Each row of this table is followed by its label. One hidden rule gives the labels. It looks at one to three of the table's principal directions, none of them among the few with the most spread.
[ 26  -1  21  14  14   0   7  -8  12  22  14 -14   2 -15 -13   9 -21  36 -10 -48  -9  25   5  15  11   2  32   2  16  10 -66  22 -51   9] A
[ 16 -15   8  42  -6   5 -21 -15 -12  37  -5 -25  28  -7   5  11 -20 -13  -9 -53 -30 -13  44  43 -18  -1  -5   2 -31 -16 -22  11 -85  41] C
[  3   7  53  16 -26  -2   4   5  38  17  -2  32   1   5 -22 -20  15  23  19 -17 -40 -14 -25 -24  20 -17   0  -1  41  33   8  -1  32  16] C
[ -1   8  41 -27 -10 -38  -3  31  25 -18   1  53 -37   9  -7 -20  20  -3  51  34  -9 -13   1 -62  35 -11  -3 -46   2  64  49   6  79  21] F
[-14  16  -4   3  -9   0  -1   2  10   0 -11  44  -7  12 -18 -13  30 -11  21  49 -39 -11 -55 -36   6 -17 -40   8  21  -2  62 -23  68 -21] C
[ 18  -1  -4 -24 -16  -3 -20  14  10 -10   9   8 -32  17 -48 -32  17   3  14  43 -28 -19 -30 -25  42 -30 -12  -2  33  -5  13  -8  44  -9] C
[-32   9   2  39  -7  47  -9 -44  13  23 -13 -24  -1 -32  -4  13  18   7 -20 -12 -25  14 -46  -9 -30  23 -41  58 -13 -54 -14 -12 -26 -40] F
[ 43 -23   1 -37  21 -71   9  23  -6 -22  21  41  15  23  -1  -7 -37  -7  42  -7  20 -11  42  32  37 -38  52 -59   7  76   5  20   9  59] F
[  1  35  33 -13  -8  -2   9  46  12  -6   0  21 -36   1  -7 -19  14  13  14  37 -30  -2 -10 -66  31 -10 -12 -20  12  20  25   9  63  -8] E
[ 10 -12 -22  -5  16  -8   1  -7 -19   2  16 -22  37   9  44  12 -35 -13 -12 -34  17   1  41  30 -21  -2  14  -8 -45 -21 -14  -4 -49  14] A
[-35   4 -10 -20  -8  21 -10   1   1 -22  -9  -3 -35   3  13  -1  36  -9   2  35  35  -1 -10 -45 -12  37 -23   2  -8 -12  23 -16  45 -37] B
[-28  22  10  21   2  15  11  -1   4   6 -17  13  -7 -18  10  13  19   2  -1  13  -9  14 -24 -26 -18  21 -22  13  -3  -4  20  -3  20 -21] E
[ 13 -30 -50  -9  14   7 -16 -38 -15   1  13 -40  14   5  -5  10 -16 -10 -20 -18  31  12   7  46 -17   4  10  20 -15 -39 -40 -11 -59 -14] C
[ 15 -29   5   7 -17   9 -17 -24   0  25  -7 -40   9  11 -14  -1  -9  -8 -32 -49  10  -6  44  37 -16   6  10   1 -13   2 -32   9 -63  14] C
[  5  23 -24   0   3   2 -14  10   0  -7   5  19 -28  -8 -42 -17  19  -4  20  77 -60  -2 -72 -34  32 -34 -42  22  17 -40  36 -16  51 -27] C
[ 49 -32   5 -13  23 -65   6   6 -11   9  21  11  37  17  18  11 -48  -6  10 -50  16   6  68  53   7 -24  60 -58 -28  54 -20  22 -56  69] A
[  5 -22 -12 -17  -9  -5 -26   0 -12  -1   0 -22  -8  22  16  -5  -3 -31   5 -15  29 -16  62  -5 -12  11  -6 -26 -40   5   6  -4 -22  16] C
[ -3  19 -13 -11  22  -5  15   7  -8 -11  -4  25 -14  -5 -11   4   1   0   5  37 -14  13 -32 -16  11  -8 -13   2   9   9  22   7  37 -26] A
[  1  -3   4  -9   5 -20   1  13  -1 -18   9  16  -2  -7   3   2   1   7  14  22   3  -5 -11   5  18  -3  18 -13   3   6   7   4  16  17] D
[  3  13   0  22  31  -4 -18  -3 -12   6   5  16 -27 -41 -14  24   5  12  13  32 -57  15 -42 -13  20   9 -22   4 -26 -27  -1  21 -17  -4] D
[  1  17  11  11  25 -11   3  18 -14  -3  -2  13 -19 -31   8  21  -9   6  15  10 -16  13   7 -11  11  13   0 -15 -22  13  -5  29 -10  12] B
[ -5   2  -4  44   2  23 -19 -15 -20  33 -20 -20   0 -19  -3  21   4 -13 -18 -16 -34   3  12  14 -25  21 -31  13 -31 -28  -3  11 -59   2] B
[  0  18  -6   8  25 -23  19  13 -16   0  10  15  33 -11  49  17 -28 -11   8   2 -16  11   9   2 -13 -14   0 -12 -47 -11  24  -1  -6  15] E
[-10  10 -29 -16  23  -3   3   6 -12 -20   7   6 -18  -6  14  10   6  -3  12  35  21  19 -15 -24  -2  14  -7  -3  -9 -14   7  -9  23 -25] B
[  7 -10   4   6 -30  16   5 -13  15  17  -6  -7  24  25 -33 -21  10   8 -31 -10 -16 -15 -25  29   0 -24   5  23  48  -8   1 -17   5  -8] E
[-46   0 -33 -27  -2  50   2 -24  -5 -23 -14 -34 -24   9  24   6  24 -11 -25   3  77  12   5 -31 -40  55 -23  28  -6 -22  -7 -20  21 -72] A
[-26  22 -28  13  21  35   4 -23  -5   2  -6 -16 -15 -27   6  17   8   1 -10  16  -1  31 -39 -24 -23  23 -36  42 -14 -45 -10  -9  -3 -55] A
[ 17  25 -40  28  47  -1   6  -8 -29  22   1   2   0 -27 -11  27 -20  -2  -5  18 -48  41 -31   8  -6 -11 -23  19 -18 -34  -9  10 -37 -22] A
[ -3 -23   9 -23 -11  -5   8 -12   7 -20  -1   0  12   9 -10  -6  -7   7 -13 -13  29 -20   3  40  11  -4  29   3  23  26  -9  11   6   7] B
[-32   6  -7  34 -21  63 -11 -46  13  29 -24 -35  -6 -10 -16   2  27  -2 -31 -17 -12   8 -33 -12 -39  26 -50  61   5 -49 -11 -21 -20 -54] A
[ 14  -6 -14  28  13  23   8 -41   4  19  11 -12  37 -15 -28   9 -21  31 -26 -34 -33   9 -54  60   3 -17  11  54  41 -38 -54   2 -52 -16] C
[ 16 -17  -7  13 -26  -1  -5  -5  -4  18  -7 -13  33  25 -14 -15  -6 -18 -16 -18  -9 -23  21  43 -10 -27   3   4  13  -4   9 -12 -24  25] E
[-44  38  20  -3  -6  19  17  15  13 -10 -32  36 -41  -6   3  -2  39  -8  19  39   3   8 -23 -78 -10  26 -45   2  10  34  54  -2  87 -43] A
[-31  12 -20  12  -6  45  -2 -27   7  14  -7 -24  -1   1  16   4  26  -2 -27   3   4  20 -33 -33 -40  26 -38  39 -12 -57   4 -35   5 -59] E
[-33  30  33  20 -15  35  16   6  20  16 -19  -2 -13  -5  24   0  22   9  -2 -21   8  15   5 -59 -29  33 -24  11   4   8   2  -8  24 -28] A
[-19  -3 -26 -61   3 -12   4   9   0 -56   8  16 -20  18  15 -17   4 -19  28  45  56 -16  -2 -29  14  -4  -4  -9  -2  17  34 -14  75 -24] F
[ 24 -11   8 -20  -6 -16  10   6  14  -9  13  18   3  17 -38 -17   2  29  -5   8  -3  -6 -32  21  36 -26  37  -5  62  23 -14   3  25   5] E
[-16  15 -18  39   4  24  -5 -31   0  26 -15   9   7 -16 -19  10  19  -6  -7  20 -52  12 -64  -3 -19  -4 -48  44   3 -45  23 -18  -1 -34] C
[  63  -48   27   26   -3  -36   -3  -21   10   49   23  -15   62   18  -14    5  -41   26  -24 -100  -15    1   46   93    3  -27   74  -25   14   27  -71   17 -111   75] E
[ -4 -18 -32 -42   4   4   1  -3  -8 -36   7 -23 -15  12   0  -4  -2  -3  -6   9  74   1  18  11   1  16  24  -1  14   6 -24  -3  10 -19] C
[-23 -16 -42 -34 -15  40 -22 -10  -7 -26   5 -61 -32  14  11  -6  25  -8 -26  17  76   4  14 -21 -22  43  -5  17  -8 -51 -25 -28   1 -48] E
[ -5 -16  34 -29 -13  -6  17   7  13 -16  -2   1   5  20  22  -6 -10  11  -4 -47  58 -14  52   7   0  18  41 -27  14  62 -19  16   9  17] A
[ -4 -42  16 -12 -23   1  -1 -16   7 -13   1 -10  33  23  18  -3 -12   3  -6 -64  58 -36  50  56  -9  16  43 -10  20  34 -29   5 -29  34] B
[  46  -48  -35   30    4  -13  -15  -49  -10   29   28  -30   79    7  -20    7  -42    8  -30  -54  -29  -10  -14  123   -4  -44   39   31   10  -55  -54  -13 -110   41] B
[ -3 -23  10  -9 -14 -22  -4 -11   7  -4  -7  16  15  14   2  -4   3 -18   7  -6  11 -19  15  19  -4  -8   6 -16 -10  29  28  -3   8  24] B
[  4  11   3  24   8   2  -7  -4   4  17   9   5   3 -17  -1   7   4  12   4   8 -43  11 -34 -10   3  -4 -12  11  -9 -33  -2  -7 -12  -2] B
[ 16 -50  23 -23 -17 -15   2 -19  12  -3   3 -18  24  24  -3  -3 -18  11 -21 -70  60 -17  58  63  -1   8  62 -22  19  55 -46  18 -42  38] C
[-10 -36 -36 -59 -18  15 -15 -17   0 -39  -2 -42 -33  28 -19 -19  14 -16 -14  11  96 -10  28   5  -2  21  14   4  18   8 -21 -11  17 -31] C
[ 40  11  68   4 -15 -60   8  56  27   9  13  59   1   9 -17 -26  -7  18  50   4 -55 -19  12 -23  55 -51  32 -59  27  71  25  18  41  77] E
[-23  17  45   2  -9 -14  11  28   9 -12 -17  33 -18 -15  15   4  16   1  22  15   1  -9  10 -32   7  16  -1 -25  -6  46  34  18  44  20] D
[ 14  19  13 -12  28 -24   4  40 -19 -12   3  11 -33 -19  11  11 -19   2  20  14  -6  10  37 -25  25   6   8 -40 -29  33  -4  40   0  20] C
[-18  19 -15   5  24  -4  15  13 -22  -8   1  13  21  -5  61  21 -14 -16  12   0  10   7  20 -13 -26  15 -11 -12 -44 -10  26  -6   3  -1] E
[-42  16  46  14 -39  46  -3  -6  34   8 -23 -11 -29 -10  -4 -12  42  14 -11  -7   1  -7 -17 -53 -14  34 -29  26  15  -2   5  -7  35 -31] C
[ 25  21  12 -11  31 -48   5  49 -21 -11   5  30 -28 -19   4   9 -21  -7  34  34 -24   9  31 -22  35 -16   9 -51 -33  42  19  39  11  37] C
[  3  17  80 -17 -24 -46   6  58  30 -14  -2  65 -21  10   9 -28   8   2  60  11 -26 -35  31 -61  45 -22   8 -64   3  91  56  21  81  59] F
[-13 -12  26 -55 -36  -2  -1  31  14 -37 -11  -5 -42  33  -3 -31  22  -8   7  11  71 -28  53 -37  16  17  18 -36  21  62  15   6  64   2] E
[-10  -2  -5  25  -2  28  -5 -18  -3  19 -10 -24   1  -9   0  15  11   6 -23 -21   6  14  -3  10 -26  29  -6  20   2 -24 -26  -4 -37 -15] E
[ -26   53    7  -17   -5   -8   -6   69  -15  -20  -19   41  -54    9   29  -18   28  -44   49   85  -31  -18   20 -117    9   -2  -71  -42  -47   15  106   -7  105  -10] A
[-17 -27  10 -11 -15  10  -5 -22  10  -8  -7 -22   1   6  15   3   5  -4  -8 -40  61  -7  37  14 -22  33  17  -1  -6  21 -22   1 -19   3] F
[-11  18   2  38  21  23   0 -25  -1  23   4 -19  11 -43  17  26 -12  13 -15 -19 -37  27 -27   1 -19  13 -21  36 -39 -52 -27   5 -51 -18] F
[-29  -2 -31 -38 -23  33  -6 -11   4 -25 -14 -16 -28  29 -13 -24  31 -22 -12  38  42 -12 -14 -34 -12  10 -33  22  18 -14  30 -29  61 -58] A
[ -7  19 -19 -17  10 -15  10   8   3 -20  -3  37 -16   1 -17 -10  12 -12  27  61 -11   7 -47 -31  15 -23 -24   4  14   9  47 -13  69 -23] C
[-58   9  15 -32 -25  29 -12  14  11 -37 -21  -7 -59   2  32  -8  46 -18  18  30  69 -12  26 -83 -17  61 -31 -12 -22  17  33 -10  71 -35] B
[-10 -12 -10   8   4  17 -12 -28  -2   7  -2 -27  -5 -14   1  15   5   2 -19 -14  14  13  -3  11 -19  26  -4  18 -18 -24 -25   0 -36 -16] B
[ -2  27 -33 -14  34  -7 -14  26 -21 -19  19  13 -36 -14  21   9   5  -7  31  62 -18  18 -23 -60  14   7 -30 -13 -38 -39  22  -9  30 -24] C
[ 24 -28  -6   8 -10  14   9 -26   4  12   5 -12  46  23 -27  -9 -23  21 -24 -60   7 -20  -1  77   3 -20  36  25  66   7 -51   1 -44  11] A
[-47 -22 -31 -39 -23  48  -5 -20  -1 -28 -13 -61 -26  22  30   1  35 -12 -41  -7 124   9  36 -19 -51  72   4  14  -5 -20 -22 -29   9 -58] E
[-13   1   2  27  -1  28  -4 -24   1  12   4 -22  24 -20  19  11  -9   9 -16 -29 -17  -2 -13  19 -17  10 -10  34 -17 -47 -23  -5 -41  -7] F
[  5  16  20  31   4  -5   7   9  -2  29 -15  11  -3 -14 -11  11   5   3  -7  -2 -38  16  -1  -6  -6   0  -9  -7  -4  13   8  15 -13  10] E
[ -9 -24   1   3   2 -16   8 -18  -5   2   6 -13  52   4  61  21 -22 -13 -13 -49  42   0  47  42 -40  15  28 -14 -50  -1  -4  -8 -46  31] B
[-12 -12 -37  -9  -6  43 -33 -15 -25  -2  -9 -69 -31   0   7   5   5 -26 -28  -7  41  -2  48  -5 -27  40 -27  16 -42 -47 -28  -1 -48 -30] C
Which label does each new row get?
[ 17  25 -33  -1  25  -7   7  15 -16  -4  13  13   1  -3  -7  -4 -16  -4  14  37 -34  12 -31 -12  16 -32 -17   9   4 -26  11  -7  16 -15] A
[  2  14 -24 -10   8  -3  -6  11  -2 -19  10  17 -20  -6 -23 -11  12   1  21  60 -22  -1 -53 -22  27 -20 -17  12  20 -26  20 -13  45 -19] B
[-36  31  -6   7   4  15  18   2   2 -18 -11  19  -2 -21  14   3  12  -5  11  42  -9   4 -47 -28  -8   1 -33  30  -1 -21  38 -13  52 -33] C
[-21 -11 -12  -6  -4  22  -3 -41  14  -2  -4 -22  -5  -7  -4   4  13   1 -18  -6  27  16 -24  -1 -21  18 -11  33  -6 -22 -14 -14  -5 -38] F
[ 20   2  14   0  -4 -36   7  16   8   9   5  34  20  18  -1 -13  -9 -10  23   3 -29  -9   5  -3  13 -38   4 -26   1  29  34  -6  22  32] A
[-25  11   3  15  28  10   0 -25  -2   1   3  -8  -2 -42  38  32  -8   5   0 -11  -3  26 -11 -13 -21  32 -16  17 -59 -28 -14  10 -30 -18] F
[-34  25  51  -2 -26 -15   6  37  20 -23 -21  49 -28 -13   5 -14  33  -9  39  53 -19 -27 -15 -56  20  -2 -24 -20   0  41  73   6  90  17] D
[ -5  18  -2  29  15   9  22   1 -15  14   2 -14  43 -16  46  18 -33  -1 -15 -34 -12  10  19  21 -27  -2  -1  15 -32 -26 -11   2 -42   7] A
[ 32 -34  35  30  -1 -23  10 -27  13  34  10  -1  62  -1  -3  13 -36  26 -19 -89 -13  -3  23  87  -2 -16  57  -5  14  29 -52  21 -85  60] C
[-23 -35 -25  22  -6  55 -36 -57  -6   5   1 -82  -9 -34   3  27  13  13 -44 -38  49  12   1  42 -36  65   4  51 -22 -79 -83  -5 -98 -26] D
[-17  -7   1   5 -19  34  -5 -18   9  -4  -4 -24   3  -3  -5  -6   8   8 -15 -16  14 -14 -11  12  -7  13  -4  32  19 -24 -22  -8  -8 -17] C
[-24   5   1  17  -8  54   6 -34  18  16  -4 -39   2  -7  10   4   7  19 -24 -49  30  22  -7 -13 -35  35  -9  45  16 -29 -52 -16 -26 -46] A
[ -1  -1  27   8  -7 -12   5   1  12  13  -6  18   9   4   8   0   2  -1   8 -19  -8  -2  13  -6  -6   0   3 -16  -5  30  14   4   4  18] C
[-20  29 -28 -43  11  21  13  28 -12 -34   4 -17 -37   8  26  -9   5  -6  -1  39  46  15   9 -62  -2  18 -16  -1  -8 -14   7 -11  54 -54] A
[-16  -4 -13   3  -7  23   0 -18  -2  -4  -8 -15   8   0   5   1   2  -6  -8 -12  19  -6  -1  12 -17  11 -10  23   5 -14  -6  -8  -8 -16] C
[ 18 -38 -30 -43  -4  -1 -32 -12 -14 -22   9 -32 -25  21 -25 -11  -3 -13 -10   5  38 -19  30  23  17   5  12 -11  -6  -3 -22   7 -20  -2] F
[-52   2  -6 -44 -24  50   1  -4   2 -27 -28 -36 -43  25  30 -10  30 -25 -21  -6  95  -5  52 -59 -40  61 -29   4 -15  18  11 -11  45 -62] A
[ 30 -36 -22   7   8 -15 -14 -38   0  18  17  -9  36  12 -13   4 -22  -1  -3 -42  -2   1   3  56  -5 -18  21   6   2  -9 -33  -8 -60  21] F
[-11 -17  27 -31 -25   1 -16  12   6 -26 -12 -12 -40   4 -11 -14  13  -7   5   3  39 -28  43 -13  17  20   8 -22  -3  40   0  23  20  13] B
[  9  28  -4   5  45 -52   1  40 -25 -17  14  43 -10 -35  36  22 -24 -17  57  47 -35  12   8 -28  21 -15 -10 -40 -64   7  40  19  12  38] B
[ 21   2 -15   4  21 -34  11   7 -10   1   5  33  16   0 -15   6 -12  -2  14  23 -24   8 -22  23  14 -30  11 -11  13  14  19   3   7  17] E
[-41 -23 -22 -49 -45  45  -4 -23  17 -37 -17 -23 -18  42 -17 -32  41 -12 -24  19  76 -32 -14 -11 -14  21 -13  31  50  -3  18 -35  68 -59] C
[ 13  11  -2  28  11   3 -11   5  -9  29   2  -3  -4  -7   0  13   3   3  -1  -5 -36  17   0 -13  -8   7 -13  -6 -16 -21  -7   0 -32   4] E
[ -1   1  29  -4 -20  -7 -12  12  25  -1   6  15 -19   5  -7 -18  21   8  24  10 -13 -10 -10 -40  17  -3  -4 -14   9  11  13  -9  34  11] B
[-16  -4 -83  10  23  52 -12 -61 -28  12  -3 -65  13 -10   7  21 -11 -25 -45  -6  20  31 -19  25 -54  18 -45  69 -39 -95 -30 -27 -64 -73] A
[ 14 -33 -16   8 -20   6  -3 -28   2  15   0 -29  37  23 -16  -7  -7  -3 -29 -40  23  -9  14  62 -18 -11  24  16  27 -10 -28 -16 -45  13] E
[ -7  -1 -18  39  30  20  -8 -40 -15  30   1 -20  21 -29  27  39 -14   1 -17 -40 -17  28  -4  21 -37  29 -16  25 -48 -46 -31   3 -78 -13] F
[-22 -44 -33 -22 -20  26 -24 -46  -8  -8 -12 -39  11  30  15   1   9 -33 -27 -32  67 -21  40  30 -42  32  -9  12 -24 -14  -2 -21 -29 -19] F
[-25  21 -10 -13  -7   7  -7   6   4 -15 -17  19 -45  -5 -26 -12  39 -17  10  78 -19   1 -49 -55   8  -1 -48  11  -1 -10  59 -13  74 -41] B
[ 14  10  11 -20   6 -36  16  38  -7 -14  -2  33 -12   9  -8  -7  -2  -3  15  33  -3  -2  10 -11  25 -19  16 -38  11  47  31  16  43  20] E
[ 26  10 -35 -14  29  -9  11   5 -15  -4   5   8 -11   4 -33  -2 -17   1   2  23  -8  20 -18   7  19 -25   1   4  28   8 -10   9   8 -20] A
[  2   0  56 -10 -26 -20  11  26  32  -9  -4  36 -11  12 -14 -22  12  17  32 -11   8 -20  12 -22  28  -8  25 -29  46  73   9  12  51  33] C
